[128 112  87 173 144  66  51 125 152 110  51 112] rt zm gb
[105 135 118 148 127  53 103  99 152  72  60 161] dc zz rq
[141 105 126 139 106 117  99 121 115 173  81 114] rt rz rf
[145 164 151  98 140 186 170 138 121 164 189 101] zr lc hm
[110 161 121 150 127  95  81  90 120  97  66 138] zr sl lh
[125 112 131 117 112 168 169 157 120 140 204 139] tc tp jn
[128 159 126 119 127 129 145 120 129 140 128 111] zr lc mh
[149  98 129 116 133 178 129 161 116 167 168  95] rt zm gb
[128 175  93 165 148  28  59  80 158  79  18 134] zr lc mh
[136 109 119 155 140  90  78 106 124 148  52 120] rt rz rf
[151  87 157  99 101 191 163 144  94 190 167 101] rt rz rf
[136 104 114 137 136 154 102 151 127 159 142 106] rt zm gb
[138 108 127 146 120 117 104 126 109 162  74 119] rt rz rf
[139 123 138 114 129 173 169 151 116 145 185 130] tc ff lj
[113 136 110 150 125  55  99  94 185  62  62 158] dc zz rq
[132 111 134  95 123 177 176 155 117 136 218 127] tc tp jn
[138 119 127 131 126 159 110 131 128 157 120 121] rt fm zt
[121  91  90 170 140  85  54 123 147 127  66 119] rt zm gb
[127 120 137  95 115 194 188 163 109 139 238 133] tc tp jn
[150 148 154 113 117 149 127 113 115 137 137 128] zr sl lh
[122 129  96 154 137  78  97 122 141 114  95 143] tc ff lj
[113 125 143 115 117 109 148 119 120  97 125 145] dc zz rq
[116 187  93 163 162  38  67  85 170  90  30 115] zr lc hm
[129 167 125 122 152 136 134 122 132 140 120 106] zr lc hm
[133 109 107 141 150 119  95 147 136 155 120 106] rt zm gb
[152  94 161 102 120 218 155 152 113 197 193 108] rt fm zt
[115 123 133 121 125  98 143 119 128  89 116 156] dc zz rq
[126 114 159  83 109 183 210 143 107 135 201 142] dc zz rq
[102 135  99 174 136  39  78 115 147  68  77 153] tc tp jn
[130 123 114 157 127 111  78 113 136 140  92 130] rt fm zt
[106 129 120 135 122  64 113 103 142  71  65 156] dc zz rq
[137 124 117 150 125 125  79 116 148 140  72 126] rt fm zt
[117 126 149 112 116 110 150 110 124 104 123 147] dc zz rq
[144 100 148 125 105 158 128 133 118 168 141 113] rt rz rf
[131 163 123 148 143  87 109 109 147 111  87 127] zr lc mh
[127 131 168  93 122 169 196 139 115 142 158 132] dc ld bm
[107 133  82 169 124  47  70 110 151  64  76 154] tc tp jn
[130 160 128 122 143 119 122 114 142 123 113 116] zr lc mh
[112 145 126 135 140  79 131 106 140  86  69 140] dc ld bm
[128 114 175  80 107 172 207 142 112 131 203 136] dc zz rq
[118 105 124 121 127 168 167 162 111 132 203 131] tc tp jn
[153 162 159 135 122 131 109 104 106 119 109 140] zr sl lh
[127 180 100 156 149  50  81 100 160  90  51 113] zr lc mh
[123 114 121 117 126 152 164 147 123 114 186 146] tc tp jn
[144 102 140 126 118 153 120 130 109 171 115 107] rt rz rf
[124 118 124 120 118 150 159 148 124 124 194 141] tc tp jn
[132 125 113 125 116 153 148 147 132 136 160 133] tc ff lj
[115 184  76 173 162  24  50  82 171  91  11 116] zr lc hm
[102 145 121 140 146  69 129 113 132  93  60 134] dc ld bm
[113 130 136 134 122  94 129 123 130  93 108 152] dc zz rq
[134 117 109 150 133 120  81 143 133 143 101 103] rt zm gb
[134 104 121 158 117  88  80 113 124 143  59 123] rt rz rf
[127 130 165  94 129 168 196 139 111 136 166 126] dc ld bm
[148 148 160 110 121 184 151 128 103 152 168 126] zr sl lh
[133 156 135 120 137 142 137 116 134 129 134 105] zr lc mh
[104 134  82 167 135  49  72 109 163  60  65 139] tc tp jn
[119 123 167 100 117 143 180 131 132 117 162 148] dc zz rq
[122 120 162  97 111 163 188 137 114 126 174 143] dc zz rq
[127 168 106 149 156  92 111 110 149 122  80 100] zr lc hm
[151 141 155 128 122 170 137 122  98 148 165 127] zr sl lh
[139 152 142 109 135 166 157 131 117 149 167 139] zr lc mh
[108 130  81 169 160  43  76 108 147  70  81 154] tc tp jn
[135 128 113 148 131  97  99 123 133 109  95 147] tc ff lj
[107 127  78 175 137  47  80 122 143  62  77 146] tc tp jn
[121 127 169  85 118 183 208 149 106 150 181 134] dc ld bm
[133 110 168  90 106 163 189 139 118 124 184 134] dc zz rq
[144 111 149  90 125 190 138 144 115 173 162 115] rt fm zt
[131 110 184  78 107 198 220 152 102 138 224 141] dc zz rq
[133 122 120 138 126 142 102 121 135 147 109 122] rt fm zt
[130 103 122 106 120 188 173 152 118 135 220 139] tc tp jn
[139 101 120 140 136 156 112 159 124 172 147 105] rt zm gb
[125 124 163  94 108 150 184 132 116 104 178 136] dc zz rq
[116 173 119 124 149 112 116 111 146 131 110 103] zr lc hm
[125 132 108 149 126 105 112 134 130 115 108 140] tc ff lj
[142  98 153 104 120 207 152 149 113 186 177 123] rt fm zt
[131 167 124 148 131  93  69 104 120 110  66 145] zr sl lh
[142  96 128 116 135 167 134 142 115 176 182 102] rt zm gb
[143 104 147  93 118 224 162 179 102 210 202  91] rt zm gb
[134 163 140 108 146 170 175 136 127 171 161 102] zr lc hm
[131 117 113 149 121 101  90 115 146 126  81 132] rt fm zt
[121 105 127 110 113 165 161 160 107 131 202 144] tc tp jn
[127 117  90 156 140  85  52 132 152 123  67 110] rt zm gb
[121 115 156 103 115 124 162 117 121 109 140 132] dc zz rq
[132 106 144 133 128 148 100 130 135 154 126 124] rt fm zt
[105 123  95 144 130  95 115 131 135  93 134 148] tc tp jn
[128 119 124 125 121 171 153 148 112 129 177 128] tc ff lj
[130 153 131 120 141 127 134 118 134 135 127 114] zr lc mh
[122 111 125 109 121 159 168 154 115 127 200 143] tc tp jn
